In the rows, 128 means zero.
Y: rows in 4 groups, each row roughly a mix of its group's directions:
Y (160 x 11):
[[125 149 179 143 166  82 158 122  98 118 145]
 [161 117 142 170 146 119 146 192 123 116  97]
 [ 58 137  97 114  99 164 140 121 139 137 149]
 [118  73 107 135  90 134  95  79 143 112 137]
 [124 109 154 159 133 194 134 126 163  91 120]
 [ 76 142 102 124  89  88 113  98 112 159 126]
 [118  94 110 197 125 143  88 108 142 111 124]
 [145  90 128 159 180 138  86 107 138 161 113]
 [130 174 130 113 155  80 107 103 160 167 133]
 [179 117 133  62 151 134 156 144 121 127 146]
 [100 129 110 129  67 128 119  86 165 102 149]
 [ 99 166 112 142  95  88  69 124 127 140 124]
 [ 68 117 118  90 120 142 111 123 179 102 122]
 [150 114 142 182 121  83  88 151 154 137 109]
 [ 70 142 132 106 101 146 121  68 122 117 140]
 [ 95 177 111 108 102 119 127 128  90 178 115]
 [ 60  86 145 133 145 142 120 158 112 153 132]
 [111 171 147  87  80 160 139 146 107 146 109]
 [164  74 128 172 136 158 145 120  97 148 111]
 [ 62  90 124 146 156 126 102 134 150 154 112]
 [121 113 136  72 133 143 194 126 139 139  99]
 [140 147 186 139 155 163 101  88 118 103 116]
 [107 150 114  94 113  74 118  73 123 135 151]
 [120 163 130 140  97  79  75  94 127 141 114]
 [ 80 115 129 151 115 171 105  87 169 138 138]
 [152 128 144 205 148 132 129 144 146 133  92]
 [ 54 115 133 127  94 155 119 162 134 110 131]
 [171 163 104 172 125 121 125  86 158 144 105]
 [158  84 144 117 170 116 143 179 124  98 113]
 [167 103 155 142 138 145 110 197 146 117 119]
 [203 136 118 152 145 118 125  85 141 146 127]
 [ 80 100 123 160 132 119 154 163  92 147  93]
 [139  92 152 188 118 140 140 137 169 112  94]
 [117  97 131  60 175 124 127 102 148 121 128]
 [142 120 126 134 108 145 162 177 159 185 145]
 [141 126 120 140 117 100 103  75 193 130 141]
 [133 148 120 102 129 132 161 194 146 171 111]
 [136 102 160  87 181 135 112 137 168 154 141]
 [143 122 171 178 153 137  96 156 133 167 108]
 [170 112 125 131 142 154 175 187 123 111 115]
 [168 126  96 159 149  84 148 165 116 158 112]
 [154  66  97 105 126 156 168 129 103 136 119]
 [128 114 105  61 122 151 176 130 100 139 139]
 [ 67 168 114 107 122 120 123 138 179 139 114]
 [164 154 145 133 178  79 104 155 124 151 118]
 [154 110  85 180  81 152 132 140 126 106 138]
 [112 120  87 118 112 111 173 186 101 144 120]
 [116 121 100 180 109 122 122  89 183 136 111]
 [170 111 161 167 115  96 112 146 104  83 120]
 [178  98 157 147 134  87  93 161 126 122 111]
 [122  99 198 126 115 157 150 157 151 147 125]
 [109 126 176  90 141 135 141  79 174 136 124]
 [ 90 115 144 137  97 179 165 157 131 103 154]
 [118 108 139 181 107  97 104  77 146 104 141]
 [159 138 102 137 112 150 168 194 119 147 117]
 [ 88 138 111  73 143 101 161 127 170 138 111]
 [177 124 100 117 153 103 150 172 100 164 122]
 [ 62 137 107 134  79 129 124  96 129 112 151]
 [170 145  87 102 160 118 141  98 157  90 111]
 [166 149 102  59 137 125 139 108 122 148 101]
 [121  75 135 154 115 190 143 121 141 102 109]
 [137 136 160  96 118 136  87  70 157 155 140]
 [129 165 108 155 115 140 100  78 180 124 114]
 [165 110 100 130 163 139 108 193 154 135 126]
 [138 132 189 130 151 119 180 118  87 115 130]
 [153 129 130 186 153 109  77 162 141 114 130]
 [118 130  70 124 123  95  79  91 115 140 109]
 [158 127 149  80 151 161 159  93  90 138 118]
 [110 141  96 103 147 177 179 108  97 122 139]
 [ 96 141  82 140 131  77 104  84 133 127 150]
 [174 148 133 165 157  97 102 160 147  91 128]
 [137 134 117 166  86 123 110 189 129 168 136]
 [ 77 114 133  93 142  91 142 183 110 129 125]
 [168 121 142 166 144 139 113  67  92 126 142]
 [123 181 132 171 137 136 147 175 105 151 153]
 [143 117 109 127 140 167 144  70 121  74 132]
 [107 131 162 131 161  95  74 105  95 102 131]
 [172 164 132  92 128 114 105 175 158 137 153]
 [145  81 134 147  80 182 127 127 111 104 120]
 [ 86 129  94 121  89  85 140 165 102 150 122]
 [139  84 139 129 131 161 110  60 129  98 132]
 [114 137 108 162 113  81  66 101 140 134 125]
 [141 153 107 177 131 149 145 120 145 178  85]
 [206 118 132 151 126 136 135 116  84 114 128]
 [102 119 142  92 112 141 114  88 164 105 181]
 [116 155  98 109 169 105 104 105 150 184 123]
 [148 143 144 147  88 200 124 109 124 127 156]
 [116  96  92 101  86  80 128 123 106 165 125]
 [111 102 141 120  91 174 169 107  89 102 120]
 [138 152 191 101 160 146 130 167 118 150 112]
 [ 80 162 155 147 119  92 135 134  79 111 146]
 [115 158 175 169 111  95 102 118 159 143 100]
 [ 85 170 133 133 151  83 121  99 149 156 155]
 [179 134 142 144 172  74 100 127 137 139 117]
 [147 143 157 178 138  95 144 176 129  91 122]
 [ 43 142 136  98 128 120 132 122 147 134 143]
 [118 157 111 166 119 152 159 126 153 185  98]
 [162 143 114 164 107 110  78 146 176 140 141]
 [126 140 113 135  91 120  86 106 197 138 137]
 [ 54 151 140  88 150 103 123 137 118 127 131]
 [123 133 156 199 102 159 132 141 110 109 155]
 [128  93 106 170 162 141 139 117 118  83 172]
 [152 133 153  91 200 128 135 163 131 131 123]
 [124 130 112 186 105 156 139  74 154 146 116]
 [111 109 102 175  85 134 110 157 125 164 162]
 [174 106 149 147 147 160 136 187 133 137 103]
 [167 130 147 122 166 127 136 188  87 131 108]
 [ 82 116 120 125 121 130  83  97 183 103 136]
 [ 93 170 128 159  90 127  99 125  87 159 141]
 [135 133 171  89 162 124 132 183 112 155 106]
 [162  92 145 153 161  96 138 113  88 159 156]
 [ 85  93 134 173 121 155 147 151 107  93 154]
 [185 145 113 184 126 127 147 108 124 162 109]
 [ 65 124  83 142 108 160 103 123 106 119 146]
 [116 115 144  82 145 102 143 187  87 122 135]
 [194 137 151 105 113 146 115 168 138 137  95]
 [134  74  78 123 126 149 128  76 114 130 142]
 [188 115 108 116 152  98 117 161  96 101 109]
 [111 160 162 124 139 111  72 139  99  85 144]
 [130 157 133 106 139  68  81 124 108 106 159]
 [104 117 182 111 116 135 129  72 171 126 126]
 [136 140  94  75 157  80 100 133 120 144 101]
 [149  70 144 111 114 182 151 118 121 139 101]
 [ 71 153 145  78 144  94 124 131 108 109 145]
 [170 102  64 154 124 122 104 158 132 114 138]
 [ 78 122 142  99 128  98 121 187 101 111 139]
 [ 66 120 120 128  85 113 108  85 134 104 140]
 [145 187 175 101 140 104 155 133 140 153 114]
 [167  86 146 157 107 139 132 156 110  74 123]
 [114 186 125 104 154  70 132 107 137 131 110]
 [163 154  88 124 155 109 136 164 131 182 139]
 [131 117 112 119 124 113 197 164  90 136  99]
 [ 69 171 134 132 109 121  87 141 160 127 149]
 [129 100  91 157 101  79 129 182 131 137 126]
 [197 122 136 117 176  99 140 110 108 114 130]
 [134 114 116 189  85 158 125 106 123  92 149]
 [200  95 125  98 158 107 122 114 127 108 133]
 [125 130  60 117  95 119  98  91 101 127 118]
 [147 167 168 116 134 123 160 164 173 154 110]
 [103 151 147  99 132 102 162 101 100  70 135]
 [ 79 143 117 142 117  95 123  74 157 124 162]
 [124 152 127 140 131  88  90  88 181 157 136]
 [134 112 140 134 162  67 142  91 117 157 165]
 [ 92 121 136 138  56 124 146 144 105 159 109]
 [ 76 145 112 134 103 145 107 115 193 126 123]
 [ 72 165 155 116 121 122 166  93 130 137 157]
 [136 148 137  65 175 103 140 147 135 150 100]
 [120  71  83 144 113 178 134 136 151 123 139]
 [136 165 170 101 160 104 179 134 138 125 156]
 [ 68 114 147 117 127 158 111 185 112 138 133]
 [105 179 122  67 118 119 161 111 142 106 125]
 [ 81 126 129  61 156 107 156 142 125 126 116]
 [ 88 115 122 119  92 186 141  90 115 149 111]
 [ 68  95 163 109 157 108 149 102 131 137 148]
 [159 131 108  72 110 113 156  79 120 101 120]
 [121 143 158  66 179 103 126 121 142 146 109]
 [172 144 142 173 160 106 126 165 114 153  96]
 [110 106 114 200 112 140 144 145 132 141  87]
 [139 103 105 174  80 163 133 103 124  91 138]
 [147 106  94  96 119 112 162  98 114  71 141]]

which group is each row in? (one row of each group first):
[122 113 103 176 101 148 107 136 155 159 178] : C
[155 142 156 128 146  91 144 115  68 139 168] : G
[131  80 131 114 119 193 126 124  87 139 108] : A
[119 103 142 170 120 180 107 161 166 152 127] : P

[ 88 120 111 160  81 153  91 132 170 130 141] : P
[146  82  98 135 124 136 187 168 119 131 107] : A
[ 83  81 118 168 131 108 135 148 117 139 174] : C
[133 132 110 175 136 129 167 191 154 130 112] : A
[ 97 126 202 122 101 133 113 145 108 156 112] : C
[113 107  85 134  78 103 100  81 147 127 128] : C
[178 101  98 112 111 109 129 108 158  76 136] : P
[148 127 148 152 139 149 174 191 141 125  98] : A
[183  85 122 122 159 111 156 136 100  92 125] : A
[156 120 137 181 109 164 119 109 123  72 138] : C
[151 117 184 152 114 150 101 147 180 138 139] : C
[132 115 146  67 147 143 175 104  93 123 143] : G
[ 75 118 143  92 120 160 155  82 117 111 147] : G
[133 155 172 150 145 189 119 103 111 111 151] : C
